Each path below is one point turned by a fixed rotation once a step. After each direction that follows a path, write how fast that rotation turns it, in degrees each step (0 if it stays still).
Each turn is a multiple of 5 degrees from 10 to 175, or 0.
Path 1:
[-0.71  0.54 -1.83 -2.34  1.48  0.23  1.95 -0.88  0.81  0.88  0.35 -0.18
 -2.29 -2.00 -0.57  2.56 -0.12 -0.93 -3.92 -0.73]
[-3.37  1.60  0.38 -2.28  0.00 -0.24 -0.97  1.25  1.14 -0.47  0.69  1.59
  1.26  1.29  0.66  3.33 -1.92 -2.27 -0.50  0.49]
[ 0.60  3.82  1.29 -2.14  0.07  1.96  1.93 -0.09  1.51 -0.64  0.66  0.47
 -1.11 -0.02  0.78 -0.68 -0.42 -0.71 -3.73  1.24]
[-2.18 -0.32 -2.47 -1.16  0.55  1.87 -1.28  0.17  2.23  1.18  0.85  0.53
 -1.40 -1.42  0.07  3.39 -1.03  0.31 -2.55  1.21]
[-2.88  2.34  1.65 -2.55  0.51 -0.36  2.18  1.44 -0.48 -0.86  0.13 -0.95
 -0.10 -1.05  1.51  2.35 -1.28 -2.41 -1.23 -0.35]
[ 0.65  2.36  1.02 -2.29  0.16  0.06 -1.39 -0.03  2.50  0.88  1.60  1.79
 -1.12  1.39 -0.46  1.57  0.73 -1.12 -3.48  1.87]
[-2.26  1.56 -2.49 -1.77  0.49  2.70  1.66  0.09  1.46  0.51  0.05  1.15
  0.07 -1.80 -0.04  1.22 -2.23 -0.57 -2.56 -1.68]
[-2.26  1.47  0.75 -0.99  0.29 -0.09  0.29  1.21  0.56 -1.72  0.08 -0.55
 -0.56  0.98  1.79  3.46 -1.34 -1.17 -1.89  3.57]
[-0.56  2.29  1.50 -4.02  0.10  1.66  0.12 -0.65  1.46  1.18  2.76  0.02
 -1.61 -1.63  0.24  0.50  0.83 -0.63 -2.28 -0.32]
[-1.62  1.01 -1.31 -0.26  1.13 -0.10 -0.70  1.68  2.45  1.16 -1.76  1.53
 -0.65 -0.69  0.13  2.79 -2.03 -1.90 -3.26 -0.51]
[-1.94  2.95 -0.08 -2.19 -0.44  1.02  2.86  0.77 -0.90 -1.19  2.26  0.23
  1.09  1.00  0.06  2.51 -0.32 -0.83 -2.07  1.54]
[-0.78  0.87  0.31 -3.43  0.89  1.02 -1.38 -2.06  3.20 -0.51  0.23  0.92
 -2.48 -0.33  1.06  0.58 -1.12 -0.92 -2.34  1.55]
[-2.30  2.22  0.11 -0.24 -0.18  2.56  0.11  3.10  1.25  1.73  0.74 -0.26
  0.34 -2.00  1.02  2.31 -1.54 -0.80 -2.21 -0.83]
[-0.71  1.67 -0.08 -2.24  0.97 -1.78  1.99  0.10 -0.17 -0.98  0.04  0.13
 -1.79  0.22 -0.44  3.27  0.53 -1.17 -3.56  2.07]
[-2.19  1.52 -0.26 -3.78 -0.03  1.57 -1.17 -0.90  2.46  0.91  2.47  1.88
  0.80  0.25  0.40  1.04 -0.95 -1.91 -0.89 -0.59]
[-0.44  2.79  0.46  0.12  0.64  2.03  1.13  1.69  1.68 -0.81 -1.85  0.21
 -1.12 -0.33  1.24  1.23 -2.71 -0.70 -3.74  0.60]
[-2.33  1.03 -1.16 -2.43 -0.28  0.84  0.53  0.51  0.14  0.40  2.76 -0.15
 -0.87 -1.07 -0.27  3.32  1.16  0.66 -2.18  2.85]
[-1.77  1.06  1.02 -3.45  1.44 -0.43  0.13 -0.83  2.05  0.24 -0.25 -0.03
 -1.17 -1.02  1.62  1.20 -1.60 -3.45 -1.66 -1.44]
[-0.34  3.42  0.92 -0.20 -0.52  1.59 -0.52  2.79  1.37  0.77  0.98  1.78
  0.56  1.23 -0.49  2.55 -0.86 -0.34 -3.26  0.73]
Speeds:
[-0.13 -1.05 -0.44  0.19  0.52  0.73 -0.60 -0.59  0.50  0.42 -0.05 -0.28
  0.05  0.02  0.27  0.68 -1.25 -0.53  0.29 -1.64]  130
[ 1.00  0.77  0.63  0.48 -0.19  0.86 -0.84  0.57  1.01  0.83 -0.35  0.57
 -0.30 -0.35 -0.13 -1.11 -0.03  0.38 -0.66 -0.54]  115
Path 2:
[ 0.31 -2.81  0.77 -0.76  0.78  0.35  1.17  1.42  0.85 -2.12  0.12 -0.84
 -1.96  1.55 -3.17  2.62 -2.39  0.01  0.87 -1.54]
[-1.70  1.92  1.87 -1.32 -0.47  0.16  0.81  0.89 -0.49 -1.03 -0.81  0.04
 -0.30  1.19  0.02  1.89 -4.59  1.92 -2.51  0.06]
[ 0.86  0.20  0.67 -0.09  0.08  0.22  0.73  4.19  1.83  0.06  0.24  2.34
 -3.55  0.50 -0.33  1.43 -2.59 -0.98  0.64 -0.24]
[ 1.02  3.45  1.04  1.57 -1.29 -0.86 -1.29  1.58 -0.16 -0.25 -2.00  0.99
  0.65  0.73 -2.63  0.44 -3.42  1.71  0.36 -0.89]
[ 1.60  0.87 -1.37  0.40 -0.87  0.83 -0.83  1.30  0.81 -0.45  1.25  0.00
 -2.52 -0.38  1.27  1.63 -3.26  2.15  3.74 -0.07]
[ 0.05 -0.43  0.02  1.48  0.74 -2.25 -2.46 -0.32 -1.29 -1.73 -1.24 -0.05
 -0.54  2.88 -1.85  2.91 -2.48  0.73  1.84 -0.98]
[-0.88 -0.39 -1.12 -1.85  0.63  0.21  0.68 -0.77  0.09  1.03  2.62 -0.58
 -1.39  0.41 -1.37  2.60 -4.45  2.26  0.45 -0.27]
[-1.53  0.79  1.67  0.78 -0.26 -2.57 -0.04  0.99 -1.48 -0.34  0.67  0.82
 -3.51  2.75 -0.34  1.90 -2.67 -1.52 -0.70  0.76]
[ 0.76  0.67  0.73  0.62 -1.47  0.23  1.15  1.98  0.45  1.62  1.30 -0.70
 -2.04 -0.50 -4.51  0.71 -3.00  0.81 -0.74 -1.40]
[ 0.28  2.75  2.27  1.53 -3.06  0.00  0.82  1.00 -0.70 -2.41  0.22 -1.00
 -2.32  1.05  1.02  0.52 -2.79  0.92  1.16  0.44]
[ 1.84 -2.05  0.25  0.77 -0.30  0.76 -0.57  2.80  0.67 -1.97 -1.32 -1.44
 -2.21  0.07 -2.28  2.39 -1.83  1.27  1.36 -1.92]
[-0.97  1.24  1.23 -0.85 -0.13  0.76  0.39 -0.29  0.44 -2.63 -0.70  0.02
  1.23  2.18  0.23  2.11 -4.59  2.38  0.38 -0.68]
[ 0.27 -0.74 -0.54 -1.64  1.71 -0.64 -0.37  3.07  0.58 -0.17 -0.43  1.87
 -3.40  0.35  0.42  3.25 -2.84  0.42  0.15  0.21]
[-0.65  2.32  0.75  0.92 -0.03 -0.97 -1.02  0.99  0.48  1.05 -0.42  2.31
  0.56  2.32 -2.84  0.38 -4.48 -0.12 -0.02 -0.81]
[ 1.53  2.71 -0.87  0.45 -1.28 -0.94 -0.15  1.56 -0.16  1.41  1.82  0.68
 -3.20 -1.15  0.23  1.82 -2.60  2.08  1.80  0.54]
[ 0.51  0.10  0.33  2.71 -1.15 -1.35 -2.22  0.11 -1.18 -1.25 -0.31 -0.82
 -1.83  2.37 -2.45  0.38 -2.69 -0.61  2.94 -0.64]
[ 0.27 -0.21 -0.32  0.08 -0.81  0.07  0.52 -0.79 -0.49 -0.18  2.09 -2.39
 -1.01  0.04 -1.22  3.55 -2.86  3.71  0.58 -1.33]
[-1.47 -1.02  1.48 -0.87  0.15 -1.02  0.79  0.18 -1.02 -2.75  0.41 -0.43
 -3.19  2.88 -0.28  1.80 -3.19 -1.25  0.71  0.78]
[-0.57 -0.40  1.26 -0.07 -0.17  0.14  0.68  2.47  0.38  1.18  0.09 -0.44
 -1.44  0.29 -2.98  2.45 -3.20  1.22 -3.11 -1.64]
Speeds:
[-0.37  0.02 -0.54  0.85  0.15  1.48  0.03 -1.00  0.14 -0.14 -0.38  0.67
 -0.07 -0.31 -0.40  0.27  1.10 -0.14 -0.50  1.30]  0
[ 1.12  0.60 -0.08  1.25 -1.16  0.27 -0.46  0.10 -0.09 -0.38 -0.20 -0.73
 -0.04 -0.57 -0.05 -0.64  0.51  0.46  1.29 -0.25]  65
[ 0.13  1.10 -0.24 -1.58 -0.13 -0.09  0.74 -0.67 -0.61 -0.51 -0.10 -0.23
 -0.09 -0.86 -0.05 -0.49 -0.48  0.70  0.29  1.11]  140
Path 3:
[ 0.81  1.07  1.10  1.64  0.96 -0.64  0.39 -2.33  2.25 -0.08 -4.87  2.29
  1.50  0.45  0.70 -1.80  1.86 -0.74 -1.33  0.90]
[-0.64 -2.06  1.10  0.11 -1.11 -0.74 -1.20 -2.21  0.29 -1.45 -0.69  2.56
 -0.01  0.84  1.81  0.12  1.72  0.11 -1.81 -5.14]
[ 0.81 -2.19 -0.13 -0.90  1.37 -1.11  1.98 -2.88 -0.72 -0.38 -3.53  1.93
 -1.06  1.91 -1.53 -2.00  2.53  0.59 -1.35  1.03]
[-0.40  0.80  0.28  2.35  2.39 -1.59 -1.94 -2.38  0.76 -3.39 -0.76  3.04
 -1.71  0.84  2.32 -0.46  0.43  0.80 -0.88 -1.76]
[ 1.89 -1.40 -0.83 -1.97 -0.59  0.80 -0.48 -1.32 -0.73 -1.52 -3.37  3.79
  2.29  1.72  0.22 -2.77  0.08 -0.21 -1.21 -0.71]
[ 1.05 -1.62  1.40 -0.45  1.23 -2.73 -0.59 -3.35 -0.22 -1.60 -0.78  0.72
 -1.32  3.60  3.22  0.99  1.23 -0.98  0.41 -0.83]
[-0.37  1.31  1.72 -1.08  2.60 -1.27  1.06 -0.59 -0.67 -1.97 -2.35  2.66
  2.15  0.86  0.30 -3.90  2.00  1.04  0.24 -0.98]
[ 0.00 -2.32  0.23 -1.14  0.28 -0.63 -3.79 -2.41  0.38 -1.32 -1.59 -0.09
 -0.42  0.80  4.09 -1.93  0.98  1.06 -1.93 -0.85]
[ 1.28  0.15  1.16 -0.91  1.35 -1.87  1.73 -2.79  1.90  0.69 -5.08  1.98
  1.65  0.22  0.98 -0.71  0.63 -0.40  0.64 -0.82]
[-1.39 -0.90  2.71  1.55 -0.55 -0.71 -1.42 -1.69  0.49 -1.51 -0.55  1.36
  0.21  1.67  1.95 -1.23  3.86 -0.54 -2.29 -2.78]
[ 0.19 -2.53 -0.98 -2.18  1.51 -1.24  1.34 -2.72 -0.45 -0.21 -3.46  1.98
 -0.73 -0.47 -0.73 -1.95  1.33  2.49 -1.47 -1.59]
[ 0.21  0.15  0.63  3.14  1.31 -0.84 -1.97 -3.07  1.82 -2.04 -2.61  2.29
 -1.84  1.55  1.78 -0.58  1.15 -0.81 -1.55  0.80]
[ 1.21 -0.63 -0.53 -1.10 -0.21 -0.24  0.64 -1.40 -0.56 -1.84 -2.12  4.75
  2.22  0.89  0.30 -0.86  0.22  0.35 -0.97 -3.98]
[ 0.73 -2.94  0.98 -0.64  0.48 -1.29 -0.74 -3.01 -1.18 -1.69 -1.27  0.84
 -1.98  4.20  1.07 -1.21  2.20 -1.02 -0.74  1.00]
[ 0.42  1.75  0.35 -0.56  4.02 -2.36  0.79 -1.56 -0.18 -2.54 -1.78  3.03
  0.69  0.42  1.63 -1.59  0.40  1.92  0.54 -1.57]
[ 0.35 -1.48  0.82 -0.74 -0.87  0.69 -3.63 -1.35  0.13 -1.90 -2.36  1.32
  1.23  1.88  2.72 -3.65  0.84 -0.74 -1.34  0.09]
[ 1.75 -1.08  0.84 -2.36  1.61 -2.74  1.37 -3.15  0.69  0.46 -2.96  1.02
  1.06  1.12  2.82  1.08  0.69  0.41  0.42 -2.10]
[-1.73  0.24  3.40  1.30  0.67 -1.08 -0.51 -1.39  0.57 -1.45 -2.08  1.02
  0.41  1.63  0.63 -3.51  3.82 -0.87 -0.61 -0.61]
[-0.06 -2.03 -0.92 -1.86  1.42 -0.85 -0.86 -2.30  0.13 -0.55 -2.08  1.53
  0.03 -1.16  2.05 -1.07  1.22  3.31 -2.73 -2.92]
Speeds:
[-0.63  0.81  0.37  0.51 -0.43  0.68 -0.50  0.99 -0.18 -0.73  0.70  0.81
  1.06 -0.33 -0.03 -0.78  0.35  0.08 -0.46 -1.14]  130
[-0.73 -0.35  0.71 -0.34  0.52 -0.62  1.03  0.15 -0.99 -0.13  0.96 -0.48
 -0.57  0.57 -0.75 -0.26  1.35  0.39  0.11 -0.28]  95
[ 0.68  0.41 -0.05 -0.92  0.55 -0.17 -0.36  0.43 -0.90 -0.89  0.68  0.09
  0.52  1.13  0.75 -0.38 -0.77 -0.25  1.01  0.64]  40
Path 4:
[-2.85  2.15  0.31  1.12 -0.31 -1.21  2.39  2.23  2.19  0.42  0.47 -2.63
 -1.36  2.52 -0.29 -0.36 -0.19  1.15 -0.30  1.51]
[-3.82  0.49  0.52 -0.19  0.03 -0.75  1.95  2.46  1.00 -0.04  1.01 -2.62
 -0.23  3.24  1.07  0.59 -1.13  0.24  0.13  1.85]
[-3.21  0.37  0.53 -0.42  0.58 -2.13  0.42  1.47  0.38  0.54 -0.65 -3.87
 -1.08  2.46  0.60  0.44 -2.13 -0.09 -0.48  2.01]
[-3.51  1.66  0.63  0.67  0.82 -1.72  0.32  1.33  1.69  1.33 -0.74 -3.53
 -0.29  1.28 -1.22  0.79 -1.77  1.45  0.19  1.58]
[-3.58  0.10 -0.16  0.37 -0.19  0.62  1.22  2.14  1.63  1.20 -0.41 -3.26
  0.35  1.66 -0.36  0.72 -2.16  2.03  1.42  1.33]
[-2.69 -0.77 -0.46  0.76 -0.46  0.42  0.39  2.23  1.39  0.44 -1.63 -4.14
 -1.14  2.27  0.89 -0.24 -1.94  1.58 -0.36  1.02]
[-3.60  0.51  0.65  1.95  0.23 -0.26 -0.95  2.15  1.94 -0.37 -1.48 -3.21
 -0.41  2.44 -0.08  0.14 -0.55  1.60 -1.31  0.68]
[-4.64 -0.15  0.53  1.00  0.01  0.38 -1.14  2.12  0.57 -0.62 -0.85 -2.12
  1.06  2.86 -0.80  0.85 -1.33  1.09  0.41  1.29]
[-3.31 -0.67 -0.61  0.60 -0.66 -0.07 -1.35  1.29 -0.44 -0.20 -2.23 -2.95
 -0.51  2.76 -1.33 -0.18 -2.54  0.94  0.86  1.75]
[-2.73  0.99 -0.71  2.15 -0.82 -0.11 -0.91  0.96  1.12 -0.07 -2.11 -2.52
 -1.40  2.50 -2.38 -0.76 -1.37  2.17  0.54  1.22]
[-3.30  0.54 -0.77  2.04 -1.19  1.42  0.24  1.50  1.27 -0.94 -0.41 -1.28
 -0.68  3.71 -1.18 -0.28 -0.73  2.28  1.21  1.22]
[-2.85 -0.33 -0.89  1.17 -1.03  0.45 -0.39  1.03 -0.03 -1.69 -0.77 -1.75
 -1.77  4.71  0.49 -0.42 -1.26  0.93  0.28  1.76]
[-2.90  1.55 -0.15  1.65  0.07 -1.51 -1.51 -0.02  0.35 -1.41 -0.91 -1.66
 -2.04  4.09 -0.65  0.06 -0.86  0.93 -0.17  1.92]
[-3.51  2.01 -0.38  1.08  0.19 -0.61 -0.60 -0.13  0.36 -0.69  0.19 -0.92
 -0.73  3.56 -1.25  1.16 -1.35  1.65  2.13  2.28]
[-2.07  0.95 -1.61  0.36 -0.43  0.04  0.24 -0.15 -0.04 -0.12 -0.42 -1.98
 -1.98  3.44  0.25  0.69 -2.44  1.87  2.59  2.42]
[-1.38  2.12 -1.23  1.61 -0.02 -0.50 -0.04  0.03  1.42 -0.23 -0.94 -2.51
 -3.00  3.01  1.06  0.42 -1.14  2.50  0.89  1.70]
[-2.72  2.42 -0.37  1.58  0.56  0.16 -0.22  0.94  1.58 -0.87  0.28 -1.45
 -1.08  3.18  1.86  1.80 -0.21  2.44  1.14  1.51]
[-2.69  1.12 -0.63  0.09  0.64 -0.17 -1.09  1.16 -0.38 -0.96 -0.58 -2.05
 -0.73  3.20  2.69  2.16 -1.51  1.26  1.58  2.16]
[-1.82  2.31 -0.69  0.66  0.88 -1.35 -2.09  0.81 -0.20 -0.09 -2.25 -2.86
 -1.35  1.75  1.23  1.67 -1.57  1.62  1.24  2.02]
Speeds:
[ 0.56 -0.26 -0.39  0.64 -0.58  1.09  1.00  0.58  0.99 -0.24  0.24 -0.09
 -0.68  0.35  1.07 -0.58  0.73  0.64 -0.56 -0.54]  70
[ 0.18  0.63  0.03 -0.48  0.38 -0.91  1.17 -1.15  0.29  0.21  1.42  0.18
 -0.97  0.63  0.46  0.24 -0.21 -0.18  0.22  0.54]  25
